(in the rows, 128 means zero)
Each named move below is a turn or a mirror, shown by a few rows before and after it. Which moves, in which order, take the first row of each later pair to the second? The first pair is answered.
K394 (before -> after):
[144 111 145 158  73 118 112 119  87  94 163 109  97  81  90 119 108 135
 142 143 146  95 166 149 111 159 158 165 140 143 145 144 106 132 118 119
  77]  ->  [122 108 137 160  75 114 132 116  84 104 159 109  93  84  86 125 133 139
 132 121 134  92 161 150 100 168 165 151 144 131 173 140 105 144 104  96
  78]
[122 103 146 141  94 151 115 138 121 100 152 116 143  71 133 123  80 151
 137 144 125 117 145 125 101 145 139 136 108 160 120 140 119 117 122 135
 105]  ->  [ 92 102 137 151 100 142 132 127 125 117 154 119 117  84 124 134 116 144
 107 115 106  98 125 121  86 165 147 125 114 149 171 132 120 133 109 104
 114]
[139 137 126 150 115 130 114 120 140 133 162 134 139 107 111 121 163 120
 104 148 126 130 156 150 101 127 118 105 117 151 117 142 140 139  99 158
 107]  ->  [139 138 127 151 119 129 124 125 144 127 162 125 139 101 111 118 167 113
 104 145 121 130 151 155 106 128 127 112 117 154 126 144 139 142 103 155
 109]
[145 124 131 110 109 141 116 115 128 112 144 127 129 108 131 121 108 136
 120 142 112 124 152 128 121 138 150 144 114 138 113 121 125 118 121 140
 112]  ->  [124 126 125 120 130 132 124 116 144 127 146 128 117 115 126 127 131 133
 104 114 103 116 138 125 108 151 155 131 120 129 148 110 120 132 112 118
 121]
K766 (before -> after):
[137 115 141 120 125 148 127 161 117 119 150 101 117 125 121 146  90 143
 143 130 131 109 159 126 126 115 104 145 126 125 138 139 132 117 146 137
 137]  ->  [136 113 133 113 134 137 117 158 123 138 144  90 123 151 120 131  91 142
 143 130 143 116 146 125 132 100 102 143 139 123 128 133 140 118 158 148
 130]
[134 156 137 138 126 126 152 143 143  92 138 175 111  97 143 162 130 143
  99 107 122  77 169 148 132 159 132 120 109 136 171 114 131 128 115  96
 127]  ->  [155 160 137 126 119 138 142 149 140  82 140 168 122  85 153 159  96 153
 114 147 126  89 167 131 142 140 119 137 106 147 130 129 135  99 136 121
 135]
[110 112 164 170 109 140 165 103 141 109 102 132 127 117 145 129 125 145
 113 129 144 144 127 109 132 165 122 126 113 132 138 112  82 169 118 131
 118]  ->  [124 114 161 163 100 149 164 112 141  97 107 134 124 105 153 131 106 142
 125 140 145 145 124  97 139 149 113 127 102 142 126 121  84 154 125 135
 118]
K605 (before -> after):
[119 137 155 156 140 146 108 166 109 133 103  81  85  87 132 126  84 160
 154 138 110  65 137 109 128 130 182 143 137 137 174 152 170 133 114  92
 145]  ->  [135 145 137 128 153 139 104 167 117 152  82  84 118 128 158 110  80 155
 181 155 138  87 113  91 154  92 136 136 143 121 136 161 181 110 135 127
 148]
[148 116 128 123 111 144 127 128  86 127 148 122 130  98 142 143 127 133
 158 136 161 119 146 119 103 156 140 146 118 126 122 122 143 120 124 140
  98]  ->  [140 107 115 123 112 152 127 134  99 131 143 112 135  88 144 152 105 157
 146 128 143 124 142 114 102 151 137 153 115 130 118 124 146 113 121 125
 106]
[148  89  78 105 142 134 132 148 154 204  97  94 147 150 115 110 120 136
  96 145  93 111  91  84 117 140  91 152 121 111 106 102 161 152 125 125
 115]  ->  [168  97  96 107 143 106 110 147 134 198  99 129 146 171 103  92 165  97
 116 159 133 125 116 107 131 137 110 134 145 100 103 104 141 161 120 150
  94]

Each pair is 2 to 3 moves apart.
[112  95 149 140 126 115 114  98 108 140 136 131 129 130  87 103 130 104
 117 119 114 131 145 149 110 148 165 137 123 116 138 140 143 144 126 135
 108]  ->  [119 101 136 124 129 110 107  92 103 148 120 141 139 154  95  91 147  96
 127 129 130 146 136 130 133 125 151 131 133 110 113 143 140 133 139 152
 110]  K605 then K605 then K605
[165 151 129  98 113 123 124 134  98 107 117 151 114 126 139 148 100 107
 134 165 158 137 148 140 130 125 122 122 135 137 104 167 100 108 135 163
 109]  ->  [136 135 129 125 110 123 134 134 102 107 122 154  90 112 125 161 121 115
 100 126 116 113 155 160  97 163 134 116 133 131 167 138 108 139 105 110
 115]  K605 then K394
[137 148 105 116 131 135 131 137 148 136 100  93 148 139 156 111 103 146
 130 150 115 124  93  94 140  84  90 137 140 127 102 133 155  91 160 144
 157]  ->  [111 125 117 138 121 151 149 145 150 126 111  91 125 103 140 133  89 174
 101 123  76 103 110 108 117 118 112 146 113 142 143 131 151 110 138 103
 155]  K605 then K605 then K605
[156 144 136 115 108 131 130 133 138  98 127 143 121 131 141 139 124 114
 142 142 156 149 131 134 149 111 110 148 120 151 114 132 120 108 145 120
 145]  ->  [134 137 145 135 112 115 139 128 136  96 138 148 100 131 115 149 160 104
 116 121 148 135 141 157 126 144 122 143 122 140 168 123 107 124 120 100
 134]  K605 then K394
[152 131 144 132 102 167 125 147 137  73 134 121 131  71 128 156  44 162
 136 164 126 126 153 122 125 135 127 149  98 153 100 154 133  95 146 138
 141]  ->  [149 131 171 145 113 112  90 126  89 108 148 167 108 111  96 115 154  88
 149 159 148 127 170 168 120 165 178 120 132 125 122 132 112 137 108 159
  80]  K605 then K766 then K605
[123 115 140 118 152 121 129 140 113 147 123 124 135 150 117 138 135 130
 107  80  98 139 117 147  99 174 136 172 163  97 175 131 133 205  89 122
 148]  ->  [146 128 151 117 158 112 114 136 106 149 120 148 138 156 113 126 154 110
 121  87 119 147 120 150 105 162 138 161 172  86 165 135 129 210  96 141
 137]  K605 then K605 then K605
[120 125 156 132 124 158 101 130 118 112 150 109 121  89 120 142  98 139
 122 136 132 103 133 136 105 161 146 129  95 154 135 118 132 124 118 104
 123]  ->  [112 138 132 122 147 123 113 119 129 154 129 129 121 150 129 123 174 105
 119 112 148 106 106 137 120 142 132 108 129 119 151 111 124 141 124  93
 135]  K605 then K605 then K394
[122 136  83 135 126 122 168 118 151 146 136 104 110 134 134 146 164 133
  96 106 123 103 103 142 120 144  99  97 131 129 161 118 118 146 113  92
 173]  ->  [188 139 113 118 105 137 139 130 118  92 148 122 124 107 130 141 117 122
 143 165 174 129 146 152 149 123 101 120 120 150  88 149 106 109 150 152
 146]  K766 then K394 then K605
[111 122 165 134 128 126 136 157 113 131 122 137 123  76 154 172 127 161
 110  80  94 133 130 136 100 128 142 132 129 118 143 130 110 141 125 114
 118]  ->  [125 121 175 138 126 116 123 158  99 125 134 157 113  86 143 161 159 123
 123  95 123 139 134 155 108 122 153 128 142 104 130 135 104 150 125 125
 100]  K605 then K605 then K605
[136 117 140 154 115 142 118 147 123 100 144 134 121 100 112 147 129 125
 126 129 132 130 147 157 118 159 149 143 109 135 147 148 113 148  92 120
 113]  ->  [117 133 100 128 143 123 145 140 156 148 108 128 137 157 137 133 163 131
 110  98 127 131  92 128 137 127 118 125 141 109 156 135 126 148 110 107
 151]  K605 then K605 then K394
[ 94  70 139 157 121 159  93 128  84 146 133  86 104  95  98  74  74 159
 111 114  84 135 127 157 160 133 183 183  89 140  94 116 127 141  95 153
  91]  ->  [107  81 150 156 124 152  80 129  69 148 133 102 104 114 100  57 104 134
 113 120 105 144 141 163 163 130 188 168  92 131  88 112 116 145  93 166
  75]  K605 then K605 then K605
[102 157 116 141 123 139 155 109 145 123 114 138 112 164 119 178 134 152
 114 123  83 102 120 120 107 135  92 106 128 115 173 101 120 140  86  43
 186]  ->  [179 162 156 128  97 146  98 109  87  84 144 157 120 139 113 156 101 127
 174 212 155 145 176 142 131 111 118 131 121 125  89 122 111 117 122 123
 134]  K394 then K605
[106 138 151 167  92 162 151 156 161 114 117 142 104 145 163 127 132 114
  97  86 138 102 146 170 117 160 118 135 111 132 149  82 127 127 116 138
 136]  ->  [118 142 155 159  95 151 138 144 154 122 122 154 106 159 157 119 148 100
 110 103 154 106 154 176 119 152 118 134 123 127 130  85 117 123 119 158
 128]  K605 then K605 then K605
